In the data rows, 50 means zero.
Here are some points, each followed by its number:
[42,31,61,38,42,38,57,41,55,47,45,39,63,29,60,40,62,41,61,42,26,59,38,11,90,57,80,42,32,76,46,56,44,63,31,48,60,37,38,51,55,31,42,35,63,42,20,63] 0
[42,31,52,38,42,38,52,48,38,51,53,41,34,60,60,39,57,50,50,42,60,48,67,55,40,70,59,58,49,87,36,50,55,72,48,47,60,30,38,62,55,31,44,35,35,47,50,63] 1
[73,60,40,38,42,67,46,36,58,52,42,47,34,39,60,59,61,48,61,42,52,44,67,47,55,66,57,44,36,63,43,37,24,51,61,65,60,39,38,38,55,60,70,35,63,40,34,63] 2
[42,60,58,38,42,67,36,54,42,51,36,57,34,57,60,53,59,35,69,42,56,43,67,49,29,48,42,34,54,50,51,40,24,41,61,63,60,39,38,33,55,60,64,35,63,45,49,63] 3
[42,60,51,38,42,67,32,63,47,47,49,62,34,72,60,73,58,49,57,42,47,22,67,51,49,33,33,42,68,37,51,27,26,43,58,45,60,47,38,23,55,60,68,63,35,42,50,63] 4
[73,60,43,38,42,67,36,63,64,48,55,51,34,66,60,68,51,53,59,42,41,27,38,55,58,46,39,60,70,28,47,39,22,64,53,27,30,57,38,31,55,60,69,63,63,56,55,63] 5
[73,60,48,38,42,38,49,48,58,47,38,64,34,57,60,55,64,43,62,75,38,48,67,56,55,45,42,37,56,51,54,48,28,51,27,60,30,33,38,30,55,60,53,35,63,35,61,34] 6
[42,60,50,38,42,67,41,44,65,32,44,32,34,50,30,44,39,45,28,75,45,60,67,56,65,47,51,47,48,37,61,25,73,46,31,41,30,56,38,57,55,31,50,35,63,36,43,63] 7
[42,60,66,38,73,38,33,26,54,58,42,47,63,63,60,48,14,33,61,42,51,23,67,46,33,60,48,43,27,37,61,37,53,43,49,56,60,53,38,56,55,31,41,63,63,55,52,34] 8
[42,60,57,38,42,38,23,14,81,55,56,55,63,36,60,32,6,42,55,42,43,41,67,50,55,81,47,51,31,33,47,50,52,56,31,47,30,59,38,66,55,31,44,35,63,63,51,34] 9
[73,60,58,66,42,38,55,44,66,47,36,41,63,43,60,75,40,28,71,42,43,34,67,38,64,55,59,50,28,43,65,46,39,61,51,67,60,61,67,58,55,60,32,35,35,32,50,34] 10
[42,60,63,66,73,38,48,59,48,43,39,55,63,67,60,71,34,19,78,42,41,24,38,45,38,39,44,39,43,34,70,50,46,49,50,68,60,59,67,61,55,31,29,63,35,32,60,34] 11
[42,60,53,66,42,38,40,46,86,33,66,56,63,46,60,46,33,44,65,42,29,14,67,58,61,36,54,59,47,36,58,72,42,55,59,49,60,70,67,55,55,60,49,35,63,65,33,63] 12
[73,31,41,66,42,67,95,33,68,56,44,51,34,74,30,60,67,40,48,75,34,36,67,49,48,24,48,34,39,35,50,38,56,65,46,38,60,58,38,46,55,60,33,35,63,53,55,63] 13
[73,31,41,66,42,67,64,18,53,76,56,44,63,54,30,64,57,49,47,75,41,39,67,48,58,40,53,59,35,35,35,40,35,41,28,56,60,32,38,59,12,31,18,63,35,51,63,63] 14
[73,31,22,66,42,67,72,32,48,76,43,54,63,21,30,61,38,63,47,42,34,48,38,21,59,66,76,60,27,49,30,34,14,62,62,39,60,45,38,49,12,60,44,63,35,64,38,63] 15
New points follow, each followed by the numbers of its three nearest points above, looking only along the 4 directions in which the numbered points spread most, nearest first.
[73,31,30,66,73,38,57,34,52,36,69,33,63,76,30,32,51,51,53,75,45,38,38,60,50,50,20,38,43,40,59,47,51,38,27,51,60,40,38,48,55,60,49,35,63,55,73,34] 13 6 7
[42,31,52,66,42,67,50,59,22,34,38,77,34,45,30,70,37,37,58,42,67,60,38,33,49,38,63,32,54,35,51,25,33,38,63,56,60,52,67,66,12,31,31,63,63,40,66,34] 10 12 6
[42,60,31,66,73,67,32,62,52,49,50,48,63,58,60,37,53,56,33,42,67,48,67,64,58,64,43,62,71,69,45,41,55,62,47,30,60,57,67,37,55,60,47,63,35,44,53,63] 6 3 2
[73,31,45,38,73,38,66,32,60,65,63,28,63,38,60,40,56,62,63,75,43,41,38,45,65,59,33,42,45,45,41,53,58,25,35,85,30,63,38,48,55,60,41,35,63,49,80,34] 12 6 1
[42,60,23,66,42,38,53,50,69,66,50,65,34,66,60,43,50,42,48,42,59,46,67,53,42,70,37,12,49,28,69,30,73,49,42,48,30,52,38,67,55,31,77,35,35,84,59,34] 6 12 7
[42,60,19,66,73,38,39,38,71,65,48,39,34,18,30,50,45,70,52,75,47,56,38,45,52,68,50,41,64,60,49,49,56,51,60,75,30,69,38,40,55,31,56,35,63,42,54,63] 1 6 7
[42,31,59,38,42,67,49,66,59,52,13,23,63,37,60,44,69,40,21,75,64,55,67,56,39,60,32,64,66,47,22,31,51,49,68,34,60,71,67,60,55,60,54,63,35,65,24,34] 6 2 1
[42,60,79,38,42,38,44,53,35,46,53,36,34,30,60,67,68,68,48,42,36,43,38,47,41,30,51,37,36,47,52,51,45,22,57,74,60,32,67,78,55,31,51,63,35,35,34,63] 12 10 2
[42,60,14,38,42,38,57,51,65,74,60,99,63,28,30,28,37,63,52,42,33,59,67,39,62,78,51,32,42,36,67,64,45,43,23,40,30,37,38,42,55,60,96,35,35,72,41,34] 1 2 6
[42,31,65,38,73,38,55,76,42,30,63,49,63,64,60,43,68,37,22,42,57,55,67,54,55,62,44,40,74,52,45,56,64,48,67,36,60,63,38,66,55,60,41,63,35,54,38,63] 6 1 12
[42,60,68,38,42,38,20,64,27,64,33,62,34,31,30,63,53,68,44,42,37,53,38,46,48,8,59,45,43,54,68,36,39,25,47,38,30,30,67,54,55,31,49,63,35,63,55,34] 6 12 3
[42,60,46,66,73,38,61,51,57,41,87,41,63,59,30,59,68,24,41,75,32,82,67,57,50,58,47,70,60,56,25,68,51,65,63,44,60,62,67,48,55,60,72,63,35,41,35,63] 6 1 2
[73,31,50,38,42,38,39,50,42,40,44,60,63,39,60,46,18,85,65,42,40,31,38,65,47,65,64,61,57,40,44,66,65,74,40,57,30,27,38,51,55,31,64,35,63,43,37,34] 1 12 9
[42,31,42,66,42,38,56,55,43,22,67,49,63,61,30,51,67,54,37,42,55,56,38,41,78,65,60,43,48,49,58,48,53,55,67,41,60,49,38,68,55,60,43,35,35,53,26,34] 1 2 10
[73,60,44,38,42,67,61,72,60,48,71,54,63,46,30,58,32,47,76,42,70,54,38,27,46,42,71,73,31,46,74,64,49,51,61,34,60,67,67,59,12,60,70,63,63,70,47,63] 10 12 2
[42,60,63,66,73,38,45,65,31,42,28,69,63,63,60,47,64,37,47,42,56,59,38,53,34,38,20,32,54,34,56,50,44,45,44,43,60,39,67,38,55,60,41,63,35,36,47,34] 12 10 5
[42,60,53,38,73,67,55,66,47,76,50,39,34,39,60,54,21,55,23,75,28,34,38,50,32,44,56,59,50,66,71,53,40,55,80,33,30,58,67,55,55,60,58,35,35,77,66,63] 6 12 5
